rotation steps, each row followed by its count of steps
The counts run from 0 to 504.
[ 14.2  14.1 -12.9  19.1  -6.2  17.9 -20.8  -8.1 -20.3 -18.8  17.2  14.3
  12.3   5.9  -6.8 -31.5 -51.3 -17.1 -18.2 -13.1   6.5 -11.9 -19.0  -2.9
 -11.6  -1.3  -9.9 -12.2   8.2 -65.2  -4.0  -6.4 -25.6  -6.9  40.4  -6.9
  40.3  15.4 -14.2  -4.3 -15.4  12.4  26.3  -8.1   2.8  25.0]
142
[ 20.7  27.0 -12.9  30.0 -42.2  13.4  -4.1   4.5 -23.0 -16.8  16.2  10.7
  22.7   1.6   6.6 -34.6 -26.1   4.3  -5.7  -8.1 -25.4   8.2 -12.6  23.5
 -20.0 -16.2   4.4 -11.0  15.8 -44.8  11.3  13.2  -9.1 -51.4 -14.8  11.0
  25.5  -4.1   2.4 -10.2 -12.4   8.0  45.5  -9.7  -6.3  27.2]
485
[ -0.5  19.1   8.1  10.9  16.7 -50.4  -7.7  17.7  -9.3  36.9   3.0 -12.3
 -21.5   4.5 -44.7   8.4  33.3 -15.7  11.8  17.2  -4.6   0.5 -20.7  15.2
 -40.4  -0.3  -5.2  18.0   2.6 -26.4  22.1  20.2 -10.5   6.0  22.1  18.9
 -18.1  38.5   6.7 -13.0  22.6   4.6  -2.5   2.3   6.4  38.7]
349
[-14.9   5.0   1.5 -31.7 -46.6  -6.5   8.0 -15.3   6.6 -31.2   4.3  23.1
  17.8 -10.7 -25.6   2.8  11.7  41.8   5.2  -2.8 -31.2  39.9  18.7   1.7
  24.4   9.3   4.4  -5.1   6.0  31.7  10.3  10.0  -6.6 -27.5 -45.2   0.1
 -13.6  -9.2   2.1  -8.4   0.7  38.5 -23.0  12.9   1.6  -4.9]
256
[-14.2 -22.1  -7.8  -4.8  30.2 -18.9 -14.9   5.3 -16.8  20.1 -11.6   8.3
   9.0 -11.3 -27.2   0.9 -21.6 -36.9  17.0  16.5  10.5 -14.5   9.5 -19.5
  -3.9  10.2  -3.0 -23.5 -24.3   8.2 -12.6 -15.7  10.2  47.7  57.3 -18.1
  -6.2  24.6 -32.6  -6.1 -32.7  -2.9 -11.6  -2.9 -10.8 -11.9]
369
[ -3.1   8.8 -17.5  -5.6 -40.9  -7.7  26.5   6.9  -8.9 -43.7  -5.7 -11.6
  24.1   6.9  39.4 -12.5  -3.1  33.1 -15.4 -25.6 -11.5   8.5 -12.4 -22.9
  24.0  -9.1   2.8 -34.9  32.4 -20.6 -18.9  12.5  -1.0 -18.5  -9.8  -0.4
  16.4 -44.4  16.6  11.2 -31.9  21.7  10.7   9.8 -12.1 -15.0]
98
[-19.9 -13.0  -5.0 -25.4  33.0 -32.1 -33.3   1.8  12.2  14.9 -11.7 -17.3
 -26.6  -9.9   8.4  -6.8 -17.6  17.0  11.5 -29.8  25.0  22.4  -6.8  28.6
  29.0  17.9  -9.4  -6.0 -36.3  16.5 -23.0  21.5   9.1   6.4  -5.5  -2.1
 -13.9  20.3  -3.6   3.2  -0.4   6.4 -34.4 -28.7  14.1 -49.0]
130
[ 17.7  14.0   2.8  19.5  16.8  21.5  37.7  28.1   9.3   1.8  19.5 -16.0
 -19.8  16.4 -16.7  26.2  28.9  -4.1  -3.9   9.9  -2.1  11.6  18.1 -22.1
 -31.9 -19.8 -33.1   2.3  42.1 -18.1   1.4  -4.1 -11.9   4.6  40.3  34.0
  12.2  14.0  38.2 -16.9  17.7   5.9  11.5  13.2   1.1  24.4]
247
[  1.5   3.3 -25.5 -13.3  18.2 -33.0  -5.1   6.7 -24.9  -2.4  -0.4 -29.7
 -29.4  -0.6 -12.7 -28.6   2.9  23.2 -11.1  -4.7  15.8  26.6   1.3 -16.4
  -7.0 -11.4 -31.2  -6.0  -9.1 -19.0 -15.7  38.1 -14.7  31.1  41.4  38.8
  12.0  22.1  -9.2   5.5   3.3  24.2 -27.4 -11.4  37.2 -23.8]
289
[  9.2   9.0 -29.8  23.1  -6.5 -14.1  27.5  35.9 -33.0  19.8  -6.9 -40.5
 -34.2  -6.7  13.3 -23.3  50.0  15.1   2.3  -6.4  -0.7  12.7  -1.2  -6.6
 -23.6 -26.5 -10.5   3.8   3.2   0.6  -3.6  36.8   3.5  18.7  18.3  55.6
  -1.5  -4.1   3.4  -4.2   6.2  -5.2   6.0 -22.4  18.6 -10.7]
105
[  0.2 -36.6   2.6  -6.5   1.8 -26.0  16.8  -2.7 -23.6  -0.9 -12.7  16.3
  31.3   3.7  -7.1  -9.8 -13.1 -52.0  -0.1  -1.0   3.1 -45.3   0.4 -38.4
  13.6  13.3  20.0 -31.6 -16.9  -9.4 -15.0 -10.0  31.0  19.9   3.3  -9.9
  -5.0 -28.9 -25.2   5.9 -37.9   4.7   5.6  -2.9 -20.5  10.9]
181
[ -4.3  -3.5  13.0  46.5   7.5  -9.0  -8.1  37.2 -23.4  43.6 -17.6  -2.7
  -4.1 -12.4  -0.3  12.7  32.2 -31.4  18.1   7.2  -1.8 -11.3 -41.5  35.7
 -25.1  13.5  24.3   7.7  15.7  -3.4  19.3  29.4 -21.1 -15.6  -9.3  20.6
  -3.1  30.7  -8.4 -14.2  -2.9  -4.7  18.7  -9.0 -11.2  22.3]
164
[ 23.3   3.8 -24.3  12.5  -8.8   8.9 -17.6 -15.6 -10.6  -1.1  -7.9   9.3
  12.3  10.5  47.5 -13.4 -16.4   0.0  -8.5 -11.7   0.3 -44.8 -34.5  11.3
  -6.0 -26.8  -6.3 -12.1  -9.6 -52.1  14.9 -11.3  -7.8  -5.4  12.4 -34.6
  38.7 -22.6 -19.8   2.5 -16.9 -27.6  24.7  -4.4  -7.2  13.2]
139
[ -7.1  -4.6  37.7  62.0 -20.6  26.5  34.3   8.5   3.2  17.2  -9.9  -8.1
  20.8 -11.8   5.8  -4.5   0.4  -7.2 -19.4   7.0   9.8   7.8  -2.0  12.2
  -0.6  32.8  13.7  20.1  39.0 -24.1  -7.8  -4.0 -28.8   2.7  -1.7  51.7
  -7.0   8.6   8.9  -7.4  16.5   5.3  29.1 -29.7  -0.7   2.1]
305
[ -9.5  20.8 -13.8  43.9  13.3 -46.7   7.1  38.3  -3.3  27.2   4.3 -36.2
 -14.6  14.8  -9.9   7.2  38.1  -4.7  17.6   9.3 -10.1  -3.8  -3.4   3.5
 -36.7   1.2   7.5   5.4   4.7 -52.0  14.9  22.9   6.8  25.0   6.0  22.4
  -0.2  24.3  20.8 -10.8  10.0 -10.8   8.5   5.8  -0.4  20.3]
347
[ 20.8 -29.6 -12.1  -0.9  31.9 -19.5   5.1  -4.1  -2.8  10.5 -16.0  20.1
  -0.4  25.5  36.3  16.5  25.6 -38.3   2.7 -23.9   5.9 -54.8 -30.8   8.1
  11.9   2.1   6.7 -14.4 -21.7 -27.8  17.9   5.9   0.5  -2.9 -40.1 -18.5
  28.9 -11.7 -16.1   0.0  -5.0  -7.0 -10.9 -11.5  13.9  21.2]
321
[-34.5 -16.2  -5.3  21.0  10.0  -9.7  17.3  39.5  -2.9  27.4  -9.1  -5.8
  13.1 -19.3 -18.6  13.0  22.8 -12.6  39.4   9.4 -10.9   7.8  34.4  -1.2
  -8.7   7.6  18.2 -20.5 -22.4  42.5   6.7  -8.5  29.4  32.7  24.7  -4.5
 -26.7  15.8  -3.5 -20.8 -17.4 -22.4   3.8  -6.8 -34.7 -21.1]
25
[ -6.0  -7.9  17.2  -0.9   8.5  10.0  26.1   6.5   1.3  -4.3  12.6 -13.0
   3.6  -0.2 -21.0 -18.3 -13.8  -2.0 -46.5   5.7  20.5  13.2   0.9 -14.1
 -18.6 -12.7 -19.7  27.5  -2.0 -30.6   8.4 -10.4  -8.2  30.8  73.0  37.4
   9.0   1.2  27.3  20.8  38.6   3.5  11.2 -22.1  15.4  12.5]
147
[ 19.1  36.1   2.7   3.5  23.7  29.3 -10.2   8.1  18.5  -0.7  19.9 -35.1
 -38.7   6.1 -10.8  -0.6 -31.8  16.9  -0.1   2.5  13.2  31.2  16.6   0.7
 -19.1 -21.5 -43.5  11.2  35.9  -8.7 -26.2  -8.3  -3.2 -14.1  45.2  23.9
   1.8  20.8  30.1  -8.4  18.8  -6.0  21.2   8.3   7.2 -12.2]
432
[ 17.0  -9.7  45.3  35.4 -23.3 -12.3  46.6 -22.3  14.1  15.6 -23.5  21.5
  22.4  14.2  -0.1  12.5  19.1  -5.3  -4.4  -3.9  -2.5 -32.0   1.7  -1.0
  19.5  33.2  -3.6  12.0  16.0 -33.1  -2.6 -33.3  -4.8  -0.7 -14.8  22.2
 -19.3 -25.2  -3.1 -23.7  21.9   7.7   9.8 -23.8  -6.4  16.3]
120
[-39.5 -18.2  -7.7 -12.5 -18.9 -30.5 -13.8  -1.0   4.5  -8.0  -5.5 -11.7
  49.7  10.6  -8.6 -15.9 -16.7  28.7 -16.2  35.5 -20.3  29.8  12.7  11.5
   8.1  -8.5  18.2 -24.9  -1.8 -14.8  23.3  37.8   0.6  -2.0 -54.9  -2.5
  -4.8  14.1   1.7  22.1 -27.2  17.7  -7.3  11.8  15.5  -1.4]
156
[-15.1   6.3  -2.7   1.7  -0.8  20.6   6.4  22.9 -27.2  -3.1  13.1 -24.4
 -22.6 -25.2 -29.1 -24.8  14.9 -12.3 -16.0  15.6   7.9  48.0  12.1 -22.6
 -25.4   1.3  20.7  32.6   5.5  42.8 -15.2  38.1  -0.5  20.5  14.6  44.9
 -14.1  14.6   8.9  24.0   1.3  11.9  -3.3   8.1  22.9  -4.4]
391
[ 24.7   0.4  23.7   6.3   9.4   6.3  -2.6 -24.3  -8.6  13.3 -15.6  34.9
   4.3   3.9  -5.7  34.1  10.4 -37.6   5.2   7.3   5.8 -44.2 -34.2 -11.1
  11.8  33.0   9.5   5.6  39.6  -1.8 -13.8 -24.3 -39.2  -5.7   0.4 -21.5
   5.3   6.6 -26.4 -22.3  -6.9  18.1 -11.3  21.8 -17.6  28.6]
222
[-34.6 -16.5 -11.4   5.2  19.0 -11.7  17.0  31.7   6.4  20.1   3.7   6.2
   7.7  -6.6 -30.1  21.8  24.2  -8.9  40.8  11.1 -10.2   9.5  41.2  -5.9
  -2.5   8.6   3.0 -19.3 -35.9  39.7  12.1 -15.2  31.4  38.0  21.2 -13.1
 -17.1  25.0   2.5 -23.3 -12.3 -15.1 -10.2   1.4 -24.3 -16.4]
26
[  7.7   3.9  -5.0 -32.0  13.6   2.8 -21.1 -20.8   6.1 -29.6   5.9  -0.7
 -30.6  -5.2  19.4 -13.7 -14.3   0.9   3.1 -34.6  16.7   9.0  11.1  -9.3
  35.1  20.4   8.4  11.9 -19.2  39.6 -38.3  10.8  21.3  -6.6 -47.9 -14.1
 -10.8 -22.5  -7.2  14.8   1.3   9.8 -31.0   9.3  25.3 -37.1]
418
[ 23.7  -0.9  20.2  14.6  13.8  -1.5   6.3 -25.7  12.2   8.0 -14.4  30.5
   1.9  17.5   6.4  41.9  20.9 -31.4  12.3  10.9   6.2 -52.8 -23.7 -11.6
  12.0  33.4   3.9  11.4  36.4 -12.3  -4.1 -24.9 -31.0   0.5 -12.6 -26.4
   3.0  -0.9 -19.7 -17.9   1.0   6.9 -11.1  29.6 -15.1  31.3]
221
[-10.5   8.6  21.1 -20.6 -28.0  20.1  21.2  14.9  16.6   5.3  -1.2  -8.9
  -6.3 -17.3  -8.1  29.2  31.2  40.6  -3.7   7.1 -13.3  36.5  -4.8  14.0
  -5.1 -32.6 -12.8  10.5  31.7  53.0  10.5  -3.4  -4.4 -36.6  16.6  13.2
 -26.5 -22.0  41.9  -0.9  18.2   2.7   8.2   8.2 -22.5  -5.6]
252
[ -4.6  48.7 -10.8  16.7 -53.1   2.8  -1.8  -4.9  -4.5 -38.3  26.0  -4.7
  19.9  -3.7  11.4 -10.9  -9.2  22.9  -8.1  -2.7 -22.1   3.7  -9.6 -11.6
 -14.8   3.0  28.7  22.4   9.3 -31.6   5.1  -5.5   4.1  -7.4 -11.2 -30.7
  11.8 -39.9  28.6  16.9   8.0   1.4  20.5  38.1 -22.4  22.3]
199
[ 28.3  15.0 -15.9  11.7 -40.8   5.1 -10.2  -8.2 -31.6 -16.5  14.6  24.8
  19.1   7.1  -2.8 -30.2 -17.8   3.0  -5.5   0.8 -27.4  -4.6 -12.1  16.0
 -20.0 -32.9  -5.3 -17.0   8.3 -44.7  20.2  13.0 -12.4 -48.7 -18.8   7.7
  28.5  -4.5  -7.9 -11.5 -12.3  14.5  32.9  -3.8   4.0  42.0]
484
[-29.4 -10.6 -17.2  43.1  -1.3 -36.6   8.6  23.8  11.3   0.9 -12.2 -21.4
  29.5  26.5  30.8   2.7  30.2  11.4   0.8  18.5 -11.3  -3.1   3.9   3.4
  -0.2  12.4  24.5 -12.9   4.0 -44.3  24.2  32.1  -3.0  21.2 -58.1  -1.7
  10.0  11.2  11.4   8.6 -14.5  -6.5  -1.6   9.1  11.1   2.9]
159
[ 17.3  -7.8  21.0 -38.5  32.8  39.3   9.0  -2.1  40.7  -0.4   2.0  -7.6
 -26.0   7.8  24.4  22.8 -12.7   5.9 -22.8 -17.6  20.5  -0.8 -12.1   9.4
  13.2 -24.0 -32.5   2.9  29.1  23.6 -12.2 -13.6   2.3 -37.2  10.8   7.5
   4.0 -22.4  40.1  16.6  20.1  -8.2   7.6  -5.1   4.2 -16.9]
91
[ 10.8  12.3   2.2   0.9  24.6  32.8 -27.9   1.5  19.9  15.4   7.6   7.6
 -29.4  -9.9  -2.9   2.7 -30.5   7.9  38.3 -23.5  13.1  11.4  22.6  42.8
  10.1  -5.5 -30.0 -10.6 -16.8  18.4 -13.4 -27.0   6.1 -20.5  19.4  -9.6
   0.3  35.2  -5.1 -41.2   3.1 -23.2  11.1 -24.6  -7.3 -30.1]
271
[ 17.4 -29.1  37.1   9.4  -2.0  21.5  23.5 -18.5  -2.4   4.3 -21.9  14.5
  17.3  -2.6  24.6  -1.1 -24.3 -30.8 -25.1 -15.7  25.3 -29.2 -21.1  -7.8
  37.1  26.3   3.7 -15.0  37.1  -6.2 -39.8 -10.1 -13.7 -22.1 -10.4  23.9
  -0.8 -27.0 -14.3  -2.0 -18.3  18.4  15.7 -21.8  -3.9  -3.7]
465
[-18.0  13.7  20.2 -15.5 -23.7  -3.5 -17.9 -18.5  16.5  -2.9  12.1  32.9
  13.9 -15.9 -36.7  16.8  12.6  22.8   7.7   3.6 -16.3  11.2 -13.1  35.9
 -12.2   4.2   7.4  24.8 -38.3  13.8  49.6 -26.3  -5.1  -9.0   8.6 -40.1
 -11.2   9.7   5.9  -4.9  38.0  -6.3  -8.2   5.1 -15.1  26.0]
355
[-11.4  13.9   7.8  12.2 -32.4  20.6  -0.1  -9.8   3.7 -41.2  29.9  19.4
  27.5  -4.3 -21.0 -13.4  -8.8  -4.1 -22.6  10.3 -18.8  29.1  13.6  -5.3
  -4.3  27.7  36.1  27.7   4.5  -6.7  17.8   7.3  -9.6 -15.0 -54.2   0.5
  10.5  -0.3  14.6  19.9  11.1  26.3   7.2  22.5  12.3  37.0]
15
[ 19.4  24.4  -6.7   4.5 -13.4   5.0   6.1 -10.0 -16.9 -23.3   4.3  24.5
  -0.2  -4.6  17.3  23.7   0.9 -19.9  15.0 -38.4  -1.6 -46.9 -31.9 -21.0
   7.6  18.2  17.1  -8.9  14.4 -19.0 -14.7 -28.2   4.3  -5.7  29.5 -46.1
  15.9 -39.5   0.0 -11.0 -13.5   7.3  10.3  21.4 -45.4  21.4]
39
[ 12.9  31.2   6.1  -0.7  15.8  25.0   2.8   4.7  31.8   1.0  14.0 -38.0
 -41.2  12.2   0.5   8.0 -12.7  27.0  -8.0   1.5  13.2  24.6  16.0   0.9
 -19.1 -27.0 -42.8  19.3  33.3  -7.3 -14.6 -16.3  -2.8  -7.6  45.3  19.1
  -2.1   4.2  43.6  -1.4  31.1 -17.2  17.4  11.2   4.8 -10.7]
433
